128 stands for zero in the data rows.
Some points, one per row:
[109 130 132 152 155 183  54 122 143  99  52  84  56 157 206 103 143  82
  45 176 100  75  25 122 131 126 134 136 126 133 115  47]
[105 126 155 144 141 188  67 125 126 114  70  64  62 141 207 124 109  83
  42 144 108  87  53  82 149 117 168 134 133 157 129  61]
[120  95 100  27 201 106 107  79  48 128 154 110 161 116 104  87 211  90
 109 177 149 117 127 173 106 131 114 109 192  25 140 111]
[145 138 118  90 138 144 136 106 126 152 144 130 122 114 121 127 127 135
 143 140 127 129 152 130 144 147 139 131 127 118 137 162]
[118 119 118 141 132 116 112 115 142 113 120 148 100 129 136 117 158 115
 114 166 127 152  93 141 107 133  95 132 147 114 125  75]
[154 125 101  56 160  99 114  95  76 103 151 137 125 114 110 101 234  90
 122 149 163 146  99 139 110 119  96 142 170  95  95  84]
[109 123 134 142 137 156  81 121 136 106  82 115  67 133 166 100 157  96
  63 179 119 108  54  99 135 118 134 131 149 146 129  43]
[131 105 124 123 136 119 159 114 116 136 199 135 168 134 117 141 119 154
 140 114 146 156 164 143 121 165 122 108 144  97 143 175]
[167 120  98  95 123  73 193 126 110 155 190 128 189 140  60 140 175 164
 204  89 165 188 173 143 124 134 124 119 142 115 138 177]
[120 107 132 122 122 142 174 137 126 142 155 111 156 132 124 141  95 148
 139 121 135 117 170 139 148 131 139 108  98 127 153 179]
[126  80 138 157 147 188 174 120 128 143 193  64 167 202 178 143 110 171
  84 103 108 107 146 138 158 176 151  91  97 106 169 200]
[136 113 129  63 160  71 165 117  75 146 172 163 194 120  63 138 188 149
 167 133 174 182 182 169 125 155 122  97 172  82 128 146]
[128 178 139 147 114 153  70 145 155  94  70 148  74 126 161 134 112 105
  81 149 114 104  89  93 135 115 137 162 129 179  95 104]
[111 129 144 134 127 122 100 129 141 121 113 144 103 118 132 116 127 128
 118 143 131 146  94 119 118 140 132 126 164 144 125  81]
[139 108 120  97 148  97 153 107  87 159 151 130 158 120 108 128 155 131
 158 134 143 164 174 147 118 135 124 106 143  89 143 141]
[124 172 142 147  99 105 106 156 162 101  97 193 112  99 110 150 103 127
 138 126 134 142 124 119 123 120 115 154 132 172  92 111]
[112 114 134 129 129 134 140 128 118 132 127 121 157 131 143 152 115 136
  90 140 122 123 154 104 151 109 150 119 138 124 159 134]
[134  94 136  51 153  68 195 129  59 142 206 146 207 131  49 113 191 145
 188 106 159 167 214 185 115 151 102  88 146  76 132 189]
[148 196 113 168  78 114  62 137 181 114  33 192  52  89 131 123 112 121
 137 174 139 134  74  89 118  97 115 166 129 184  85  67]
[125 130 131 153 108 155 168 142 153 151 157 118 148 143  94 135  90 154
 142  84  92 106 168 123 151 134 155 135  90 141 160 185]
[153 152 118 158  93  97 133 133 150 146 104 145 111 112 114 156 109 124
 181 107 130 167 135 120 121 117 107 143 104 140 114 122]
[129 148 134 202 108 191  90 136 179 113  89  98  74 165 201 144  73 127
  75 129  98  88  78  98 143 136 140 143  85 162 121 130]
[177 185 113  94  99  63  92 123 105 125 100 158  78  88  73 128 181  99
 186 108 187 198 102  94  99 104 123 170 167 167  66  74]
[ 98 109 145 112 151 157 102 130 123  99 112 117 101 120 158  88 154  99
  72 164 116  87  72 117 136 121 132 122 150 144 130  66]
[128 114 128 189  98 161 157 147 173 139 124  78 127 176 157 143  95 151
 117  95  94 114 113 105 152 119 146 129  86 160 160 146]
[189 196  93  78  93  28 166 141 110 152 166 210 158  80   0 133 175 144
 255  68 180 205 206 142  98 119 117 167 142 142  83 181]
[121 109 148 236  67 181 171 138 210 176 149 122 111 155 163 139  25 202
 135 112  82 134 154  87 157 160 155 104  75 175 190 179]
[131 136 140  87 135 117 130 130  99 139 144 146 165 107 101 129 121 133
 136 117 133 120 172 126 138 132 145 121 147 120 130 165]
[144 143 133 131 114 114 147 143 126 126 164 141 147 136  74 121 148 150
 159  72 139 139 133 121 126 138 142 140 134 155 111 145]
[124 114 138 107 142 120 129 121 103 138 140 137 124 117 110 100 151 120
 135 143 132 134 137 134 125 142 126 109 144 117 133 119]
[149 144 124 147  95  83 143 141 138 125 130 160 107 117  81 122 167 119
 177  98 137 175 117 116 109 116 102 148 123 159 103  89]
[118 120 139  96 152 107 129 139  99 132 130 130 164 121 107 117 147 126
 132 128 134 125 141 132 129 126 146 109 159 124 135 126]
[109  73 107  50 235 105 116 102  48 110 166  78 190 162 135 102 213  97
  98 163 160 122  96 203  93 163 119  82 197  26 135 111]
[123 140 130 158 108 111 128 141 160 138 105 142 105 112 110 131 117 122
 157 116 111 155 117 121 118 114 126 146 128 157 129  90]
[162 166  92  95 143  64  79 125 100 119  95 153  99 116  76  96 204  90
 169 157 175 168  83 136  83 126 113 140 180 122  85  81]
[143 150 104 121 101 119 120 109 139 140 131 144 118 100  99 132 108 128
 156 117 127 132 143 122 120 113 118 157 123 107 128 145]
[165 157 101 109 103  85 150 131 129 150 139 163 141 101  74 141 124 135
 197 121 154 165 174 129 123 126 116 135 124 131 121 173]
[103 115 139 172 115 168 106 131 155 117  93 110  94 129 195 121  92 105
  68 152  82  85  95  87 140 105 131 132 108 147 154  94]
[168 138 102 116 111  49 141 122 101 136 141 154 144 117  77 138 180 124
 194 111 172 201 142 129  96 117  94 131 150 113 105 117]
[137 172 112 177  84 121 103 144 188 118  85 174  92  95 128 129  78 149
 165 135 139 128 100 114 108 109 119 157 112 179  97 112]
[129 153 137 162  98 115 125 155 148 133 101 144 131 118 115 145  88 140
 146 106 126 130 138 102 130 111 146 136 118 166 123 134]
[109 103 142 121 134 113 136 134 104 125 140 124 149 137 113 112 147 120
 116 127 121 125 138 132 121 129 125 108 141 108 145 121]
[ 91  47 150 100 184 144 167 102  93 150 210  86 185 171 137 109 162 160
  89 136 118 145 142 154 135 184 153  70 183  70 193 135]
[122 123 129  96 154 124 135 131 102 135 141 119 148 134  93 111 155 117
 128 126 121 115 142 142 132 138 145 119 141 111 142 140]
[128 151 128  79 170 122  67 131  94  90 102 124 100 120 113  88 196  79
 100 143 148 102  54 123 114 127 141 142 182 138  87  65]
Here are 18 more points, each followed by its number:
[131 197 145 196  80 158  58 167 194  96  47 150  44 114 141 121  81 112
 110 110 110  90  48  74 133 107 149 177 109 227  79  77] 0
[128 138 133 124  96  95 146 148 135 131 137 153 140 120  78 121 123 137
 167 105 122 141 160 127 119 120 116 133 124 135 133 155] 1
[132 130 134 155  91 127 159 126 156 139 154 155 135 106 111 153  80 157
 168  90 129 140 159 138 131 135 107 137  91 127 124 155] 2
[135 116 103  97 170 112 139 113 104 115 163 135 182 131 138 149 147 140
 128 142 164 139 141 168 113 141 117 118 153  87 116 151] 3
[130 146 124 134  89 115 139 137 143 133 116 149 113 114  75 113 135 140
 156 111 126 134 142 116 126  96 132 154 118 154 125 119] 4
[140 146 134  73 139  98 124 134  90 120 118 149 136  96  88 116 162 109
 167 117 148 129 153 149 120 105 110 138 132 127  86 131] 5
[113 143 126 162 142 190  55 127 150 109  30  90  39 130 221 116  97  73
  54 197 107  68  48 104 139 110 142 136 104 156 118  66] 6
[134  87 124  92 134 102 208 129  90 147 198 119 202 132  90 131 153 161
 168 101 150 151 199 147 134 122 128 100 124 111 153 181] 7
[144 115 104 129 136 115 173 117 129 133 188 139 193 136 123 164 122 171
 151 108 151 153 169 153 123 142 121 123 130 103 134 181] 8
[144 180 114 114 129 143  82 116 157 115  96 170  87  89 144 134 116 129
 128 160 142 127 104 116 128 125 132 165 145 162  89 112] 9
[151 179 107 118 104  62 115 146 133 116 100 199 130  59  70 145 116 126
 210 124 184 162 143 139 100  93  99 155 137 155  68 120] 10
[130 137 125 133 112 124 118 130 128 114 124 134 103 123 132 110 136 114
 122 133 120 125 127 101 113 106 122 144 128 148 123 121] 11
[145 108  99 108 134  74 179 125 105 147 189 151 196 126  66 112 155 167
 200 113 161 164 181 168  97 136 110 105 143  96 135 178] 12
[159 198 128 153  72 114 137 148 176 151 110 185 103  77  67 164  65 148
 213  78 133 153 169 116 140 120 134 173  88 186  93 164] 13
[131 152 117 116 109 106 123 141 133 120 105 154 117  94  99 135 111 119
 156 138 159 132 132 134 124 110 120 139 124 142 107 125] 14
[129 129 127  99 142 146 119 104 131 141 138 105 119 129 132 130 141 119
 117 115  99 128 120 121 137 135 140 148 142 109 144 123] 15
[124 116 131 177 104 139 148 124 156 136 139 119 148 150 144 158 104 158
 118  93 100 136 141 119 136 117 125 140 107 122 147 136] 16
[ 89  61 157  82 184 139 164 126  69 125 171  94 184 160 138 105 161 123
  90 147 118  98 162 176 139 157 122  67 133  66 162 155] 17
Which two of these numbered points are nearest to each point below, ignoring the 3 directions in which the first points spread most? Their numbers follow each, nearest first.
[105  45 134 125 162 160 203 101 102 150 251  90 209 168 142 135 115 174
 100 109 123 127 183 159 143 185 138  73 132  60 196 201] > 2 8
[192 210  94 157  64 105 111 123 192 151 105 178  84  88  98 163  84 164
 221  93 152 182 131  99 118 116 121 189 111 185  80 154] > 9 15
[138 167 110 108 137 100  36 117 120  84  79 172  65  82 153 115 143  71
 106 195 178 141  51 116  91 129  96 143 184 132  70  53] > 3 8
[122 141 126 137 113 104 100 137 121 118  93 138 108 112 110 118 129 100
 131 133 136 127 108 120 110 106 120 136 135 128 115  92] > 1 14
[106 144 126 160 126 153  65 145 144 103  42 107  69 120 173 122  93  77
  77 175 128  79  56 107 130 103 138 131 118 148 119  67] > 14 6
[146 137  96 107 133  76 127 129 110 125 136 156 149 108  88 109 149 129
 184 140 165 149 140 153  86 120 104 125 147 110 109 141] > 12 14
[121 137 155 164 110 154 134 155 134 144 115 109 127 130 127 136  67 137
 132  88 116 100 148 106 148 126 169 121  94 167 133 157] > 0 5
[137 122 105  77 155  83 137 122  99 125 151 158 168 105  86 102 173 146
 174 149 180 146 131 168 100 133 116 111 169 107 109 127] > 12 10
[130 132 136 111 128 137 135 116 135 143 148 120 129 127 117 135 130 131
 134  98 100 137 140 121 138 138 138 145 134 123 141 137] > 15 13
Here are 18 other points, each followed by its number:
[109 127 133 109 147 150  84 115 128 103  90 125  92 101 174 121 120  92
  92 167 130  95  81 138 128 121 110 133 130 114 108  77] 0
[133 166 131 112 137 122  75 141 122  98 101 144  94 113 104  99 161  95
 119 122 137 109  72 111 115 124 140 154 159 161  85  83] 1
[139 133 118 112 147 160 104  98 126 138 125 115 108 114 158 110 135 129
 114 140 117 109 112 109 131 121 147 144 140 131 126 116] 2
[126 144 141 190  69 118 132 156 163 129 113 149 114 130 113 136  78 144
 143 102 117 133 139 100 124 116 126 136 100 164 131 139] 3
[131 176 131 146  93 126  75 128 164 106  70 170  60  75 139 138  87 100
 141 136 133 124  90 113 115 108 101 169 113 155  80  81] 4
[156 184  98 196  77  98 113 150 192 126  93 156 110 121 108 165  72 146
 192  91 141 155 111 127  99 114 115 169  99 162  93 141] 5
[143 126 122 153 112 113 156 131 137 140 147 147 154 140 108 135 137 161
 151 108 131 150 148 130 127 133 123 124 120 132 131 142] 6
[ 72  96 150 160 163 214  59 117 143  96  55  76  51 148 235  95 128  78
   0 211  86  53  18  96 154 120 152 116 139 138 154  17] 7
[130 139 146  69 167 105  96 135  94 108 105 128 100 129 122  97 196  79
 133 144 132 135  95 154 111 147 109 124 153 126  91  89] 8
[131 114 124 162 104 137 160 120 148 145 150 130 123 138 113 130 132 157
 132 121 126 149 133 110 141 130 137 127 118 140 152 119] 9
[117 164 150 164 106 141  86 147 167 118  61 159  91 112 155 153  78 130
 107 153 126 121 103 106 144 125 138 136 123 169 109 100] 10
[127  91 138  76 145 112 152 115  79 127 152 120 142 128 121 108 186 114
 122 145 152 138 131 144 135 138 109  97 139  97 133 108] 11
[104 114 147 119 153 140 115 129 121 128 101 131 135 126 151 132 126 127
  92 168 129 114 117 134 149 137 141 102 144 120 140 103] 12
[105 107 131  86 163 144 117 127 100 116 110 102 124 122 155 110 133  98
  96 175 139  93 113 145 134 124 132 104 135 112 136 115] 13
[144 169 115 149  91 111 101 137 161 125  79 169  92 106 111 122 124 131
 149 147 135 135 105 106 122 108 120 151 126 164 107 101] 14
[117 163 141 153  94 140  81 140 162 117  68 144  66 101 145 113 100 105
 110 135  93 111 100  77 124  88 140 168 128 184 119  83] 15
[137 116 129 121 118 131 172 115 135 153 185 110 155 149 102 141 133 155
 152  72 101 150 165 128 137 145 135 138 119 111 156 170] 16
[155 183 139 191  78 141 109 154 178 141  73 134  95 126 142 167  45 158
 173  88 128 129 138 113 137 117 136 152  70 183  87 169] 17
The same question for these:
[117  79 144 174 120 136 185 136 130 140 177 101 156 174 121 123 145 153
 123  87 104 138 139 131 135 144 129 104 104 125 164 130] > 9 6
[107 148 160 121 149 157  54 146 132  88  51 112  48 137 194 101 139  62
  68 171  99  87  53 117 123 131 120 135 128 158  97  67] > 8 13
[120  96 157  74 180 121 150 127  78 128 168 107 154 155 122 110 189 115
 128 116 126 138 142 172 125 170 120  95 143  97 125 136] > 8 11
[143 140 121  90 123  56 131 132  90 127 140 170 147 102  56 113 177 121
 183 120 165 173 155 138  97 117 106 129 163 116 103 121] > 3 14
[141 135 111 100 143 103  99 125  94 115 101 117 105 131 123 107 163  90
 137 155 163 127 101 152 100 130 108 120 131 102 101 110] > 17 13
[136 166 160 194  68 145 134 169 190 126 100 142  78 142 136 145  71 135
 154  78  86 129 133 107 137 133 119 155  61 201 107 151] > 8 1
[143 162 125 153  91  84 106 156 128 110  78 147  79 113 103 126 146  80
 150 122 142 150  96  95 107  99 112 148 117 171  96  75] > 3 11
[ 63  51 140 140 212 234 109 105 119  98 136  40 152 181 255 132  96 110
   0 187  84  29  77 150 156 151 152  85 125  70 181 116] > 0 4
[116 145 136 178  90 186 116 132 188 128 102 115  97 148 161 144  56 146
  98 117  79  82 124 118 152 127 133 152  75 138 143 162] > 4 0
